The same turns and mirrors carry the whole set onto itself, and each row onto the other rows of its family. Which rows share a family with each named row? Give them in list order.
These 20 rows form 4 families of 5 rows each.
V: [  0 -10   4  -2  -5 -16  10   6  16 -20  13 -11  19  23  11 -28 -20   7
   2  -7  -4 -14  -3   2   0  21 -20 -19  25  10  29  12  -7  33  32 -13
   8  31   5   3   0   0]
S: [ -3 -17   6  -4 -16 -16  13   7  28  -7  11  -2  15  18   6 -29 -23   4
  -4 -23   6 -11  -2   6  15  18  -5 -26  24  10  20  11 -10  14  20 -15
  13  39   8   5  -4  -4]
A: [ -2 -27 -27  -2   4   2   5 -12  -6 -14  22  10   4  20 -19  -4   4  -1
 -34   2   0  -1  -4   4  12 -16  -1   3  -5  -9  17  17   4  -3  19   0
  15   1 -15  18  15 -11]
B: [ -5 -28 -26   5   8  10  16 -13  -4 -17  27   7  14  22  -8  -5  -6  -4
 -32 -11   1   0  -3 -12  15 -13  -9  -5  -6   4  15  24   3   2   9   6
  18   1 -17  20  14  -3]
G: [ 25  13 -35  -3  -3 -24   0   6 -15  14   1  -2  10  -1  26  -6   2  17
   1  13   6  25   9  -6 -23  -7  24  11  17   0 -17 -18   5   2  20   6
   6  12   3   2 -12  13]
D: [ 10 -10   7  -1 -15 -11 -13  30 -19 -29 -14   0   2   7  16 -14  -9   8
   7 -21  20   9  -8 -21 -13  10 -15  -8   0  10  -5 -15  12  18   6  17
 -21  14  12   9 -18   7]
N: [ -3  -7  23  -4 -13 -11  -2   5  22 -11  12   0  14  13   9 -30 -12   3
   1  -5  -4 -16 -10   9   2  20 -20 -21  28   7  22  20 -20  16  27 -15
  10  26  12   1  -4  -8]
L: [ 15  -8  -1  21   3  21   0  -6  -8   1  11   6   1 -10  30  -5   6  17
 -13  18   1  -3   9 -28 -22   6 -19   8   4   3  -2   9 -28  -7  11  29
  24  -9  11  -9   6 -19]
Y: [ 21  -4   4  -4 -14  -8  -4  34  -3 -17 -10   2  -2   1  19 -16 -24  10
   5 -30  15  13  -5 -17  -4  10   5 -11  12  15  -5 -11   4  10  -1  21
 -17  25  14   6 -22   2]
J: [ 26   6 -29  -7   1 -25  -5  -9 -19   7  14  -4  19   6  24  12  13   7
   0  10  15   6   6   3 -23  -6  13  15  28   3 -20 -25  -1  13  25  -2
   1   1  -1  14 -18  13]
U: [ 22  -9   2   2 -10  -2 -11  24 -12 -30   0  -2   0  10  17  -3 -16   8
   5 -21  24   1   0 -17  -8  21 -12  -6  13  16 -11 -22   9  11   2  21
 -29   9   8  13 -25   0]
T: [ -9 -27 -19   1  -3   9  20 -15   2  -4  21  15   7  19 -14 -15  -5   8
 -34 -11   9   5   5  -6  15  -7  -5 -11  -9   1  11  18  -9 -20  14   2
  13   2 -19  13  16 -11]
M: [ 12  -9  -1  10  13  22   1 -27  -9  12  20   1   8   1  28  -1  15  18
 -14   9   5  -7  15 -27 -20   9 -21   0  16  10  -1  -3 -37  -2  19  18
  19 -17   3 -11  -3 -17]
H: [ -2  -9   3  22   2  24   8 -20  -6  14  21  -3  15  -6  34  -8  18  15
 -10  11   5  -1  11 -33 -17   2 -18   5   8   9  -2   5 -25   1  13  23
  30 -11  10  -4  -3 -11]
E: [ 10 -13   4   1 -17  -3  -9  30 -12 -29  -6   8 -16   4   7  -2 -13   2
   0 -23   9  10 -14 -14   0   6 -10 -11   7   4 -14  -6  15   5   0  22
 -17  18  15  15 -22   9]
C: [  7  -8  -5   9  -1   9   4 -18 -11  24  11   3  13  -6  29 -17  10  26
 -17  13   2   8  17 -21 -19   0  -7   8   0   0  -3   4 -28 -12  23  19
  24  -9   3 -13   3 -22]
F: [  2 -13   8   0  -3 -13  -1   1  23 -12  24  -5  27  24  15 -20 -15   3
   4 -14   0 -14  -4  12   4  26 -16 -20  35  15  17   4  -5  24  33 -12
  -1  26   2   3  -3  -6]
P: [ 20  22 -19   5  -9 -24  -7   9 -10   9  21  -1  17  -3  23   9   7   6
   1  14  -3  12  -1   3 -24  -6  18  12  26   0 -16 -13   2  11  26  -1
  22  17   8  10 -12  16]
K: [ 10  13 -22   0  -3 -25   0   0 -20  10  15   3  18   4  21   1  24   9
   7  12  14  14   0  -4 -26 -12  12  12  20   0 -16 -18   6   9  24  -4
  10   8   1  13 -15  24]
Q: [ -3 -30 -28   1   8  14   8 -18  -2 -14  23   8  11  36 -15   1   1  -4
 -28 -11   4   3  -1  -9  16  -4 -15 -12   6  -1   7   6   0  -7  13   3
   5  -8 -20  16  11 -11]

Same family as V: B, D, H, K
Same family as J: U, M, F, Q
Same family as E: A, N, L, P

The same turns and mirrors carry the whole set onto itself, and each row onto the other rows of its family. Which rows share a family with each named row? Give them in list order.
These 18 rows form 3 families of 6 rows each.
Piz: [ 10   1 -21   9   4  -4 -23  30 -17  -5  -1   4  14  -7   2  28   0   4
  22   7   0  21   2 -11  10   1  -8  13  -7   9 -12]
mosu: [ 11  -7 -14   3  16  -3  -5 -16  16   3  -3  -8 -17   3  11  16  -8  13
   0  -5  12   4   3   6  -7 -27 -31  11   4  12 -11]
tobug: [  1  11  -6 -11 -14  16   5   5  -4 -15  26  -2  -9   9  -9 -12  19  14
  10   3  21  21   7  -1 -13  28  24   9   9  -2   3]
pepi: [  4  -9  -7   6  11   3  -2 -21  11  -7  -9  -5 -13   7  17  22   0   8
   1  -9   5   7   8  12   0 -25 -21  11  -4  22  -3]
taz: [ -3  16 -10   5 -12  17  13   7  -3 -25  21  -7 -12  17  -7 -12  10   7
   8   2  13  24   9  -3 -11  31  17  -4   3 -15   7]
Kadev: [-15  31  19 -15  -9  -7   8 -25   9   3   9   0   0   4  -5   3 -10 -11
   7  -1  -9 -16  -6 -29 -20  15 -11   8   5 -25  -2]
maduz: [  1 -20   5   6  25 -15  -3  10 -15  10 -21  25  13  -5  -8  -2  -7   7
 -17  13   1  -6 -18 -16  25  -4  -8   2  16  -2  -3]
Rav: [  1   7  -3   3 -16  18   5   9   7 -23  21   6 -18  22   0 -11   9  14
   3   2  18  18   0  -8  -8  33  16   1  12 -20   3]
domo: [  2 -21   7  12  19  -9  -3  14   2   6 -14  21  -9  -2  -1 -10 -19  13
 -27   5   1  -1 -18 -16  25  -3  -5  13  15  -1  -9]
rakev: [ -9   2  18 -13  -7  20  24  -4 -20  10 -11  -5   0 -14 -24 -11  -1 -10
   3  -5 -11  -4   2  -5  15  38  11   4  -7   0  11]
venan: [  3 -17   5  11  19 -25   0  13 -12  15 -20  14  -2  -7  -2  -9 -19  12
 -15   0  -1  -2 -14 -17  31  -5  -7   6   9   0 -10]
Ruv: [  2   9  -9   7   2 -10 -17  35 -13  -9  -2  -2  18  -4   0  26  -4  -3
  16  12 -11  18  -2 -23   3   0  -6  20 -12   6 -16]
Kadum: [  5   9 -20   4  11   5 -13  36 -10  -6  -7  -9  19  -4  -8  25  10   5
  13   8   4  18   5 -15   1  -1  -6  14  -2  16 -20]
dom: [-11  -1  18  -5 -12  13  25  -7 -25  15 -18   4  -2  -6 -29  -6  14 -13
  13  -8 -10  -6  -5 -10   9  31  13  -3   0   7   0]
guvo: [-11   1  19  -8  -7  21  28  -9 -20  -1 -16  -8  -8  -4 -16   3   3  -3
   9 -16  -8  -1  -3   1  17  38  13  -2 -11  12   9]
Gifo: [-11  27   8  -7 -11  -1  13 -33  14   7   7   4  -6   8  -3 -11  -3 -14
   4  -4  -7 -12   2 -26 -18   9  -8  -4  12 -26   6]
mov: [-17  28  14  -8  -2 -15  20 -25   8  -2  18   7 -11   1 -10  -7  -1  -6
   6   0   3 -11  -5 -21 -25   3 -12  -7  13 -19   6]
selaf: [  7  -6  -6  -1  14 -15  -1 -15  18  -2  -5  -6  -8  12  15   7   5  13
  -5   1  17   1  14   3  -1 -30 -24   0  -1  17  -4]

Same family as guvo: pepi, Kadev, Rav, domo, Ruv
Same family as Gifo: Piz, mosu, taz, rakev, venan

